Families of rows that turns and mirrors carry onto each other, the same ones carrying the whole set onto itself: the rest of each named row's family, in list order
4 families of 8 rows
Rad: 0 3 -7 2 9 18 1 7
dima: 2 -4 5 -25 -4 -13 -9 0
vob: 23 -4 -1 -11 11 -9 -7 -4
Ruro: 20 7 -17 0 6 13 -2 1
Ligot: 6 -11 -16 -26 -2 -12 -12 6
salub: 4 -9 -10 -22 4 1 9 20
kizun: 10 -18 -8 -15 6 -6 -11 -10
gerel: 5 12 -17 -1 8 16 5 4
kuf: -7 -7 -3 -26 -1 5 1 17
fono: 12 -13 1 -19 9 -8 -12 -8
kegas: 4 18 -8 -17 -10 12 4 7
gonev: 4 17 1 -6 6 5 -9 -11
Nebi: 7 6 -16 -4 0 -2 -20 -13
sak: -1 13 -14 -20 -10 2 -14 -12
paku: 0 12 -6 -19 -12 2 -5 -15
peko: 2 -9 1 -9 10 -6 -18 -8
lal: 12 -7 -7 -4 18 7 6 10
gutid: -2 10 -20 -19 -6 9 7 14
naz: -7 -9 -5 -29 -7 -6 -7 -6
ror: 13 -7 2 -7 8 6 9 15
vuf: -2 5 -24 -8 -6 14 0 13
Zetul: 17 -7 -11 -3 12 2 11 6
zit: -12 6 -17 -16 -4 8 9 9
vam: 10 5 -6 -7 7 4 -15 -18
befot: 9 -18 -12 -9 15 6 -5 10
Golu: 7 11 -11 -20 -15 -9 -12 -5
minob: 16 3 -9 -6 1 1 -8 -20
riru: 2 -14 -19 -18 3 -2 9 15
mizub: 11 -5 -15 -18 -7 2 7 21
Vabo: 4 13 -9 -1 5 12 12 0
lon: 2 -5 -7 -32 -8 -9 -11 -2
dat: -13 9 -15 -21 -6 2 -14 -1

Which other rows belong to the same family as lal? salub, gerel, fono, sak, gutid, vam, lon
Which other rows belong to the same family as Zetul? kizun, paku, naz, zit, minob, riru, Vabo
Which other rows belong to the same family as gonev? vob, Ruro, Ligot, kuf, kegas, befot, dat
Which other rows belong to the same family as Rad? dima, Nebi, peko, ror, vuf, Golu, mizub

Families of rows that turns and mirrors carry onto each other, the same ones carrying the whole set onto itself: the rest of each named row's family, in list order
4 families of 8 rows
Mab: -4 5 4 -17 -6 9 -9 32 -15 -1 -2 -7 -6 19 14 12 11 3 -10 3 -4 8 20 13
nuv: -10 15 4 -6 0 7 6 -5 10 -6 -1 0 -16 4 6 -28 -11 4 4 -16 -14 13 19 18
sigo: -16 21 17 0 -17 -4 0 -10 9 8 -7 -5 1 2 6 0 -1 -3 10 -19 -3 11 17 -12
tufo: -4 7 -1 4 -18 3 -1 17 -1 -1 12 -12 -7 7 -21 -13 3 3 -1 -9 -1 4 -4 16
Bino: -31 8 3 1 -21 14 -6 -6 4 -8 -20 16 6 24 11 -8 -5 5 -9 -12 -4 19 10 18
gami: 1 7 -2 3 -17 13 -4 19 -5 10 2 -17 -5 13 -24 -7 -4 6 0 -14 -4 6 0 13
sifi: -7 7 -1 -4 -14 14 -16 16 -8 16 1 6 -5 -4 -4 11 -10 5 -12 -5 -21 15 16 28
nare: -5 2 -7 -18 -11 12 -2 19 -10 -6 1 -11 -12 11 12 3 24 9 -12 9 0 14 19 2
Fik: -23 22 22 1 -20 4 -5 -6 -1 4 -7 -19 -2 3 9 -11 0 -6 2 -13 -5 13 7 -13
Nuku: -10 11 -1 -11 -11 -1 -1 1 -16 6 -16 -13 -20 15 9 -10 0 27 -6 -2 -3 -9 5
 -8
vulud: -5 8 -3 0 -16 24 -15 4 -1 -1 -5 7 -4 -14 -7 9 0 6 -8 -1 -18 9 14 23
nazam: -28 24 18 -10 -8 10 -4 2 -5 16 -2 -9 -9 5 9 12 -2 22 -24 -14 7 29 13 9
penon: -13 11 -3 -18 -6 8 -7 21 -14 -11 2 -6 -8 17 8 11 20 2 -20 4 1 11 10 1
Luzi: -36 4 -6 -6 -13 -2 -15 -3 9 -3 -11 9 3 20 11 -3 -4 0 -5 -6 2 20 16 24
Kenib: -21 18 18 10 -22 11 -5 -7 5 5 -11 -12 -10 -2 15 -1 6 -1 2 -19 -8 19 12
 -9
kaza: -19 16 22 -11 -23 14 1 -3 -5 15 5 0 -12 13 12 5 6 19 -22 -16 16 22 13 3
fumo: -20 6 9 -10 -24 1 11 6 -17 -1 -16 -9 -17 12 13 -1 9 25 -7 -5 -8 -8 1 2
dal: -2 12 3 -1 1 13 4 11 4 0 -7 2 -10 15 2 -23 -10 5 16 -16 -7 12 24 20
tason: -23 22 18 2 -15 6 1 -9 4 7 -6 -21 0 8 0 0 -3 3 1 -17 -7 18 15 -16
zaso: 5 7 3 4 -17 7 -13 16 -4 3 0 -19 -7 8 -18 -12 -2 17 -6 -8 8 -2 1 11
Migu: -7 6 -5 -18 -2 2 -13 20 -14 0 -8 -9 -8 18 18 8 16 5 -17 6 4 10 7 7
tuk: -4 13 -7 -8 -16 19 -20 9 -11 2 3 11 -9 -5 -2 6 -7 5 -20 -5 -20 10 17 23
bileg: -41 16 -4 -6 -17 6 -7 5 15 -6 -16 4 1 18 10 1 -14 8 -13 -6 2 21 15 16
Zarer: -38 8 -2 -7 -23 13 -17 1 2 -7 -12 9 2 20 6 -7 -8 -9 -9 -9 1 19 17 21
sov: -18 13 3 -10 -20 -6 8 7 -8 2 -16 -14 -12 13 6 -9 -4 30 -11 -1 -10 -1 11
 -14
Toma: 3 4 1 -5 -23 12 -3 13 0 2 15 -12 1 10 -14 -9 7 17 -6 -12 -4 5 -6 18
kasok: -17 19 18 -9 -10 7 -15 8 -5 9 -7 -7 -13 8 14 8 4 22 -29 -21 16 21 11 5
vurer: -9 6 -2 -9 2 4 1 -8 11 0 -6 4 -15 13 3 -21 -10 5 12 -18 -7 7 23 16
Nofoz: -33 21 17 -16 -13 13 -7 0 -9 10 1 5 -15 6 8 5 6 21 -20 -20 11 23 17 6
raras: -18 11 6 -10 -18 0 4 11 -21 8 -8 -7 -23 8 8 -15 2 26 -4 -2 -8 -6 1 -4
kefel: -10 12 -9 -5 -19 7 -22 8 1 9 5 12 2 -5 1 13 -5 7 -2 -7 -16 9 20 24
Lel: -7 8 0 -7 -3 19 1 1 20 -4 3 2 -15 10 12 -23 -8 4 7 -5 -9 15 17 17

Which other rows belong to the same family as Lel? Bino, nare, vulud, Kenib, kaza, fumo, Toma
Which other rows belong to the same family as zaso? Mab, sigo, dal, bileg, sov, kasok, kefel
Which other rows belong to the same family as vurer? gami, sifi, Nuku, nazam, Luzi, tason, Migu

